In the data rows, zero lies at 7.5, halfway between 7 and 8.
Here are some points:
6 10 8 7 6 8 7 8 8 8 7 7 8 9 7 9 5 6 6 7 10 9 7 7
11 6 11 4 7 8 6 9 11 8 7 11 10 10 2 4 5 11 8 8 9 9 8 5
5 7 8 9 8 8 9 8 8 8 9 5 7 7 6 9 7 8 7 8 8 7 8 8
10 6 7 8 8 9 7 10 8 4 5 9 9 6 10 5 7 9 10 6 9 8 14 4
5 12 9 8 6 9 6 6 7 7 10 8 8 6 6 9 3 3 5 9 13 10 5 7
7 6 9 7 9 7 8 7 8 9 9 6 7 9 6 8 7 7 5 10 8 9 8 7
7 9 9 5 7 6 7 5 5 6 11 7 9 5 9 8 6 9 7 9 9 9 5 7
12 6 5 11 9 4 6 9 7 12 4 7 9 10 9 6 7 8 9 6 5 6 7 9
4 5 9 8 6 10 6 8 7 10 8 8 9 8 9 9 9 4 7 7 7 5 11 4
9 5 7 7 9 7 6 9 8 10 1 9 6 9 7 7 5 7 8 11 11 8 10 5
13 10 7 2 5 6 10 5 5 4 13 10 3 6 4 7 5 11 11 9 7 3 5 9
10 7 6 4 4 7 5 8 11 8 0 7 5 7 4 6 8 8 2 9 8 7 5 11
7 9 7 7 12 7 9 7 8 12 7 9 7 13 8 10 9 4 2 5 7 9 5 9
6 7 8 11 10 7 10 8 7 10 6 5 5 9 7 10 7 6 7 5 5 8 9 8
6 7 8 7 9 8 8 6 8 8 8 7 6 8 6 8 8 7 5 6 6 7 7 9
7 7 8 8 8 7 8 8 8 6 7 7 7 7 5 8 8 9 5 9 6 8 9 7
10 5 8 9 8 7 10 10 7 6 12 10 8 6 7 9 6 7 10 4 8 4 9 5
14 7 7 10 7 6 9 5 7 10 4 8 8 4 7 8 7 8 5 6 7 9 5 7
11 10 7 3 5 8 9 6 6 7 10 9 4 6 4 7 6 10 8 9 8 6 5 8
7 8 8 7 8 6 6 6 5 7 8 6 8 5 10 9 7 8 9 9 8 8 6 8
8 8 8 8 8 9 9 9 8 6 9 9 7 8 7 8 8 7 6 5 7 6 9 9
8 9 6 9 8 6 7 7 8 7 8 8 10 8 9 6 7 7 8 8 7 7 7 8
6 5 8 4 8 11 8 11 9 6 5 7 5 9 6 8 7 6 8 8 9 8 9 6
9 7 8 11 3 4 11 8 2 7 7 3 6 7 7 12 6 3 11 10 10 14 4 10
3 7 11 5 5 8 10 6 6 6 13 7 10 12 6 7 4 5 2 11 13 13 7 5
8 7 7 9 8 8 9 8 6 8 8 7 6 8 8 8 7 7 8 7 7 7 8 7
3 10 14 13 2 8 10 7 5 6 13 9 9 5 13 13 7 6 8 5 7 14 12 6
2 8 9 4 13 8 8 6 7 5 8 11 8 9 8 6 3 9 6 8 5 5 9 8
6 6 6 8 9 5 6 5 5 6 9 8 13 6 8 5 6 10 10 6 8 5 7 8
6 7 9 6 7 10 9 8 11 7 8 7 7 9 4 6 4 8 6 10 8 8 8 5
8 5 9 5 7 7 7 5 8 11 6 6 2 8 8 11 10 6 13 9 6 9 2 8
4 10 7 8 6 10 8 9 8 8 11 8 11 9 4 4 2 5 6 9 10 8 7 7
8 8 7 11 8 5 7 8 4 7 5 7 9 7 8 6 11 9 10 8 8 5 9 7
8 7 5 8 6 7 7 7 6 7 5 8 8 8 6 6 8 7 9 7 7 6 6 8
9 8 6 5 9 7 9 7 10 8 8 9 8 11 9 6 7 8 8 4 5 8 7 8
9 8 6 7 8 10 8 8 8 5 7 8 8 9 5 4 6 7 7 5 6 3 7 8
8 5 8 5 12 7 7 9 7 9 9 10 7 14 9 5 5 8 8 5 7 9 10 8
5 6 6 3 7 8 6 6 11 9 10 6 7 11 4 4 11 8 11 11 8 9 4 14
7 8 6 7 7 5 6 5 5 5 9 9 13 4 8 6 7 9 8 7 5 6 4 6
11 4 7 4 10 10 5 7 11 9 6 10 7 9 9 6 7 7 8 6 9 12 7 8
7 9 7 8 9 8 9 9 7 7 5 8 5 8 10 7 10 6 10 6 5 5 10 7
9 11 4 9 9 9 8 9 8 6 2 11 5 9 9 8 10 6 13 5 5 6 10 10
7 9 7 5 10 5 7 6 5 8 7 7 7 6 9 8 6 9 7 9 8 9 7 8
7 7 7 8 9 7 8 6 7 11 7 7 10 10 7 10 7 7 5 6 6 8 6 7
10 7 6 7 7 7 6 8 8 9 6 9 9 8 7 6 7 8 10 7 10 9 7 7
6 8 8 5 6 9 8 7 11 8 7 7 6 9 4 8 9 7 1 7 7 8 4 9
8 6 6 8 6 7 7 8 8 8 7 7 6 5 7 8 7 8 7 8 8 9 6 9
8 8 7 7 8 8 9 8 9 7 7 7 7 10 7 4 8 6 8 9 7 7 10 6
7 6 9 7 8 8 7 9 10 8 10 6 8 9 8 10 7 10 6 6 8 9 7 9
7 6 8 8 5 7 6 6 8 10 9 6 4 7 8 8 9 7 12 8 8 10 6 9
8 7 8 6 6 9 9 9 9 7 6 8 5 8 7 9 5 6 7 9 9 10 8 7
8 5 7 7 6 7 6 7 7 9 6 7 6 9 8 8 8 6 11 9 9 9 6 10
8 8 8 5 5 8 6 7 10 7 3 7 7 8 4 4 9 9 4 8 5 7 5 8
11 7 7 11 4 7 8 7 8 10 8 7 8 4 10 9 9 5 5 5 7 4 12 9
6 7 9 8 7 8 7 8 8 9 8 7 8 8 10 9 8 8 7 6 7 8 9 5
7 5 9 10 7 9 4 9 8 9 7 8 11 8 11 9 9 7 8 6 8 8 10 4
7 6 8 6 8 5 7 10 8 6 12 9 8 9 9 8 6 10 9 4 11 12 9 8
4 8 7 7 5 8 9 7 7 8 7 8 10 8 7 8 9 5 6 6 8 6 7 7
14 10 5 1 3 10 11 5 5 5 11 12 2 5 1 6 5 11 8 9 9 2 3 10
7 7 9 5 8 7 6 7 12 10 7 3 7 12 5 6 10 5 9 11 7 10 4 11
11 10 5 8 9 5 6 6 7 12 4 7 11 7 10 5 7 3 7 9 8 8 7 8
8 13 6 5 9 8 6 7 11 7 6 9 9 10 11 2 6 6 6 7 5 11 7 8
8 5 6 7 8 8 6 6 9 9 10 6 4 9 7 9 9 8 11 9 8 11 5 10
5 8 7 9 4 7 6 6 8 9 6 5 8 5 6 10 9 9 3 7 9 10 6 8
9 7 9 5 11 7 5 9 8 8 7 7 8 12 8 8 8 6 9 5 7 9 6 7
1 10 8 5 7 7 5 8 7 7 9 7 10 14 11 4 11 4 11 10 7 10 8 4
7 7 8 7 7 8 7 8 10 7 9 4 7 10 8 6 9 7 9 9 7 8 4 10
6 8 8 6 8 8 9 9 10 8 8 7 7 9 5 7 6 8 7 9 7 8 7 6
5 9 11 12 7 9 10 7 9 6 14 2 6 7 7 11 5 9 8 9 6 8 7 9
Then 10 other points, each followed by its number:
7 7 7 8 8 6 6 6 7 6 9 7 10 5 6 6 7 8 8 7 6 6 8 8 0
6 7 11 6 11 10 10 6 10 12 10 6 6 12 4 7 7 5 1 11 7 8 7 8 1
11 6 5 9 7 9 6 9 10 9 2 11 8 8 8 4 7 7 5 6 5 7 8 8 2
9 8 6 7 11 9 7 9 8 9 7 10 8 11 8 6 7 7 7 7 6 8 8 8 3
8 12 6 0 5 10 4 1 15 6 12 10 0 4 8 12 10 8 4 4 4 7 1 15 4
10 6 7 11 8 9 11 8 6 11 9 8 3 9 9 12 7 3 9 6 9 4 7 9 5
7 5 8 9 6 7 7 8 9 7 9 6 9 6 5 9 9 11 9 8 6 5 7 7 6
11 9 7 4 3 8 10 6 6 6 10 10 4 6 4 7 6 11 8 9 8 5 3 8 7
9 6 8 5 9 6 7 7 5 10 9 11 7 10 8 7 8 8 5 7 9 9 7 8 8
10 8 7 7 7 6 7 7 7 8 8 7 8 8 9 7 7 9 8 8 8 9 7 7 9
Which of these numbered points is nearest to each point below by angle, seen from the average point of the first points? Its number follows each.
8 10 7 3 6 10 8 5 10 7 7 9 4 7 6 7 8 8 5 8 6 7 3 10 > 4
3 7 8 7 8 9 9 8 6 9 13 9 6 6 9 8 8 9 8 7 8 9 9 8 > 8
7 9 9 5 6 9 7 5 10 7 6 10 7 8 5 8 7 7 3 7 5 7 5 10 > 4
4 8 8 7 10 6 6 4 5 5 7 6 10 7 5 6 6 8 7 8 6 6 6 7 > 0
13 10 7 3 0 10 11 5 5 4 12 11 5 5 3 7 6 13 11 8 9 6 2 7 > 7
9 5 7 9 8 8 6 10 8 8 1 7 7 8 9 7 6 5 9 9 9 9 7 7 > 2
7 5 9 10 6 8 8 7 8 6 15 3 6 7 7 9 11 12 14 5 5 5 9 9 > 6
11 6 9 8 6 7 10 10 6 9 8 7 2 8 8 10 7 6 11 8 6 7 11 8 > 5
10 8 5 7 4 7 9 7 7 10 8 8 9 6 9 5 9 9 10 7 10 10 7 8 > 9
12 10 7 3 2 9 11 5 5 6 11 9 3 7 2 7 5 10 9 10 9 4 3 7 > 7
15 7 0 6 3 9 5 6 8 9 8 9 9 1 10 9 10 13 15 5 15 11 5 3 > 9
8 6 8 5 6 8 7 8 9 7 7 9 8 8 6 5 8 7 9 8 7 5 5 7 > 7
10 5 8 10 14 7 7 9 7 6 12 8 11 7 11 10 8 10 7 3 12 8 8 7 > 8
12 9 6 7 8 4 6 7 5 8 8 6 9 7 7 8 8 10 7 7 9 9 7 8 > 9
5 11 10 2 8 7 8 3 5 6 11 9 9 5 10 7 3 10 6 9 8 8 5 5 > 7
8 8 7 7 10 5 8 6 5 7 8 9 8 7 9 6 7 8 4 8 6 6 8 7 > 8
7 9 10 5 6 8 9 8 7 8 8 9 8 6 8 7 8 6 7 10 9 10 9 6 > 8
7 7 8 10 10 7 9 8 6 9 6 7 6 8 7 10 7 7 7 5 6 8 8 8 > 5
3 6 8 5 9 9 9 7 12 9 7 9 5 11 6 7 12 5 2 8 7 6 8 11 > 1
5 8 8 8 9 10 10 8 9 7 9 6 7 8 6 9 6 7 6 8 7 7 9 7 > 1
7 8 8 4 8 5 8 6 5 5 10 8 8 6 7 8 5 9 6 9 8 8 6 8 > 7
6 8 8 7 5 8 7 6 9 7 8 9 8 6 6 8 8 8 3 6 6 7 6 9 > 4
6 9 7 12 9 6 11 6 6 9 7 6 5 9 5 11 6 5 6 5 6 7 10 10 > 5
5 9 7 7 12 5 5 6 5 6 8 8 10 7 5 5 6 10 7 6 6 6 8 8 > 0
6 7 8 7 6 8 8 8 8 7 9 7 7 8 6 7 9 9 8 8 8 6 7 7 > 6
9 8 7 9 8 8 8 8 7 8 8 7 7 9 8 8 8 7 8 8 7 7 8 8 > 5
9 13 6 2 4 11 8 1 15 7 11 5 3 7 9 7 10 6 4 9 7 6 4 15 > 4
8 8 5 4 5 9 8 5 11 9 9 7 4 7 7 9 10 8 4 8 6 7 5 13 > 4
9 9 6 8 6 7 7 7 7 7 6 9 8 8 6 7 7 8 9 7 8 6 7 8 > 7
5 7 8 6 5 9 6 5 11 7 6 6 5 7 4 8 9 8 2 7 7 7 5 9 > 4
5 9 6 8 9 5 6 5 4 5 8 9 12 6 6 4 7 10 7 7 8 5 6 9 > 0
10 9 8 9 6 8 7 9 8 7 5 9 8 7 8 6 7 7 8 7 5 7 8 8 > 2
6 7 9 6 9 7 7 6 8 5 8 9 9 8 9 6 6 7 8 7 5 6 7 6 > 0
9 9 7 7 7 7 7 7 6 7 7 9 8 6 7 5 7 8 7 9 9 7 7 8 > 7
7 7 7 4 8 11 9 11 11 8 8 6 6 10 3 7 5 7 3 13 7 6 9 5 > 1
10 6 8 11 7 8 11 8 7 8 7 10 5 9 10 9 8 7 12 6 6 5 7 7 > 5
8 7 7 9 7 8 7 8 6 9 7 7 5 7 9 8 7 7 9 7 6 7 9 8 > 5
7 8 7 7 8 7 6 6 6 6 7 8 9 6 7 7 6 8 7 7 7 6 7 8 > 0
5 8 9 4 10 4 5 10 7 5 12 6 9 7 11 11 4 10 13 2 14 15 11 5 > 9
8 8 6 7 9 7 7 9 9 9 8 9 7 10 8 6 8 7 7 6 7 8 8 8 > 3
8 7 7 5 6 9 6 7 10 8 7 6 7 8 9 7 9 7 9 9 7 11 5 9 > 4
8 5 6 7 10 3 4 5 3 6 7 8 11 6 8 8 5 8 8 6 8 7 8 7 > 0
7 8 9 4 7 9 10 9 11 5 11 7 7 7 7 7 5 7 8 9 7 8 7 7 > 7
6 9 7 8 10 7 6 6 5 5 6 8 10 5 7 6 7 10 5 5 5 4 7 7 > 0
10 10 6 6 7 6 7 5 5 5 8 8 9 6 10 4 5 8 8 10 8 7 6 8 > 9
8 8 8 8 8 7 7 8 8 7 4 7 6 7 7 7 6 7 8 8 8 8 8 7 > 2
11 7 5 8 7 7 6 8 10 8 7 6 5 5 10 6 7 6 12 9 9 10 6 11 > 9
7 7 7 7 8 7 7 7 6 7 7 8 9 7 6 6 7 9 7 8 8 6 7 7 > 0
9 8 6 5 11 9 6 9 9 10 8 9 7 13 9 5 9 8 8 4 6 7 8 9 > 3
9 10 10 5 5 7 8 9 9 7 6 9 9 10 6 6 9 11 6 9 7 8 7 4 > 7
6 8 8 10 14 7 6 4 4 6 7 8 9 3 12 9 5 6 8 10 6 8 10 9 > 0
6 5 9 9 9 7 9 9 9 9 10 6 8 9 5 7 8 6 6 10 7 8 8 8 > 1
10 8 6 9 7 7 7 9 8 7 4 9 7 8 6 5 9 8 8 8 5 8 9 7 > 2
7 8 7 13 3 6 14 5 4 9 9 8 8 1 11 14 11 5 7 9 12 9 11 7 > 5
8 9 8 8 11 10 7 12 11 6 6 6 6 9 9 7 8 8 9 12 7 7 11 11 > 3
6 9 8 4 12 7 6 6 8 7 8 10 7 8 9 5 6 7 6 8 6 5 7 8 > 3
7 8 6 8 5 7 5 6 6 7 8 7 8 6 8 7 8 6 7 9 8 7 6 7 > 0
8 7 7 8 8 8 6 9 7 8 3 7 6 7 8 7 7 6 8 8 8 8 8 8 > 2
6 7 9 7 9 7 8 6 9 10 10 5 9 10 5 8 7 6 5 10 9 8 8 6 > 1
